In the data rows, the value 128 means zero.
Some points, one per row:
[134 150 147 142 130 144 108 122 154 122 157  14 101 175 170  81]
[204  50  64 131 108 148 110  39 148  88 115 135 253 171   0 180]
[136 101 106 118 176 151 129 118  99 146 146  86 129 151 156 108]
[149  84 117 143 108 128 120 102 146 106 131 159 151 103  53 157]
[127 136 132 131 146 146 126 110 110 144 147  39 119 147 162 100]
[156 106 118 132 140 145 120  94 121 145 139  53 156 162  88 116]
[185  70  72 117 149 141 134 113  92 139 102 137 217 141  21 127]
[ 88 196 221 178  23  95  62 130 255  31  95 144  48 118  81 163]
[145  94  89 104 158 152 140 108 106 155 118  89 181 166  95 106]
[120 160 173 151  54 103 113 134 209  68  91 182 126 149  55 161]
[142 134  95 107 133 112 150 141 128 149 121 188 163 111 108 123]
[156 118 152 148 121 152  75  90 160  95 135  26 111 151  82 110]
[144 130 118 139  85 111 123 118 178 120  93 228 186 108  33 150]
[129 136 138 128 108 106 109 132 150 107 110 181 141 118  99 142]
[ 88 180 179 146 108 115 121 149 149 120 138 107  61 105 186 126]
[ 85 144 109  93 150 119 175 167  83 186 123 210 120 106 224 128]
[133 130 146 136 118 127 129 118 122 131 134 119 135 110 104 136]
[144 135 151 144 118 130 109 125 109 113 133  83 101 126 125 121]
[160  87 108 123 190 179 131  91  66 158 199   0 129 153 183  78]
[120 155 163 156  76 116 106 116 179  84 117  92  98 151  96 128]
[122 131 126 114 139 108 141 161 143 131 114 204 137 127 129 132]
[131 108  90 101 183 143 165 120  77 154 152 104 160 152 151 128]
[124 131 124 118 153 124 146 145 107 154 119 169 124 104 170 118]
Then 12 other points, each followed by its number:
[180  85 105 131 120 154 139  83  99 132 128 110 180 143  48 157] 0
[119 129 125 121 139 128 144 127 108 159 130 167 133 103 164 125] 1
[106 166 184 156  91 130  98 123 155 106 125  96  76 121 161 129] 2
[114 124 113  96 194 155 153 139  66 171 176  59 107 145 255  99] 3
[135 140 156 150  97 126 100 100 164 106 122  92 110 144 102 128] 4
[124 109 114 129 152 143 128 106 123 138 146  67 137 159 120 119] 5
[161  87 108 130 158 151 113 101  97 133 160  74 137 139 128 121] 6
[ 92 137 102 104 141 106 169 155 107 149 103 230 137 103 190 146] 7
[150 146 171 152 138 140 100 110 115  99 178   2  70 148 178 114] 8
[112 132 136 131 147 144 127 126  98 160 151  69  92 129 212  95] 9
[107 171 176 153  58 100  95 121 198  76 107 143 102 133  84 156] 10
[121 135 142 140 133 134 108 120 133 111 145  72  70 139 163 101] 11
Which of these numbered points is nearest to each point below, ignoring the 3 directions in which the first points spread most? Its number follows each.
[120 138 138 137 133 148 132 124  88 147 152  41  86 140 192 127] > 0
[135 163 182 152  53  84 104 131 182  58 105 186 103 121  80 164] > 8
[ 89 152 130 128 107 120 130 153 141 122 105 189 104 122 166 133] > 7
[ 71 173 179 140 147 148 120 153 111 152 137  33  20 146 255  72] > 4
[113 133 108 110 166 131 165 154  54 162 148  97 125 137 200 118] > 10
[116 161 152 143  77 103 136 134 170  89 112 153 118 132  98 161] > 10
Here are 12 other points, each followed by its number:
[168 111  92 112 128 117 153 133 140 117 121 187 197 137  54 138] 0
[120 158 161 142  64  88 113 161 175  88  98 253 126  79 105 173] 1
[ 83 161 146 132  87 103 130 161 166 132  89 228 116  91 156 138] 2
[ 98 163 198 158  62 104  94 145 176  93 101 165  66 101 124 138] 3
[122  72  73  95 189 165 152 105  78 174 164  89 150 142 145 131] 4
[126 142 132 134 118 125 134 124 135 135 114 131 138 120 124 113] 5
[117 148 162 142 131 128 116 143 117 131 138  55  74 121 162 115] 6
[191  57  55 109 153 130 153  96  81 154 142 156 242 109  25 155] 7
[108 138 154 141  86 107 127 150 167  91  93 191 108 117  98 156] 8
[148 107 105 116 143 127 140 137 115 146 117 166 156 113 108 137] 9
[110 163 167 132 127 114 141 159 126 117 142 112  68 115 216 116] 10
[124 144 160 156  88 119  81  97 206  66 112 104  75 151  71 148] 11
The same question for these:
[150 128 133 155  67 105  99 102 186  62 106 178 162 157   0 167] > 0
[111 123  69  81 135  92 196 192 105 188  70 255 197  76 126 177] > 6
[117 162 112 114  94  89 142 153 131 135 106 221 153 102 119 155] > 5
[175  86  75 111 149 126 140 123 104 140 130 184 209 103  49 142] > 7
[130  95 106 116 140 123 145 153 113 130 108 195 148 127  94 137] > 8
[128 105 120 137 133 138 107  99 130 114 140  98 120 139  93 127] > 11
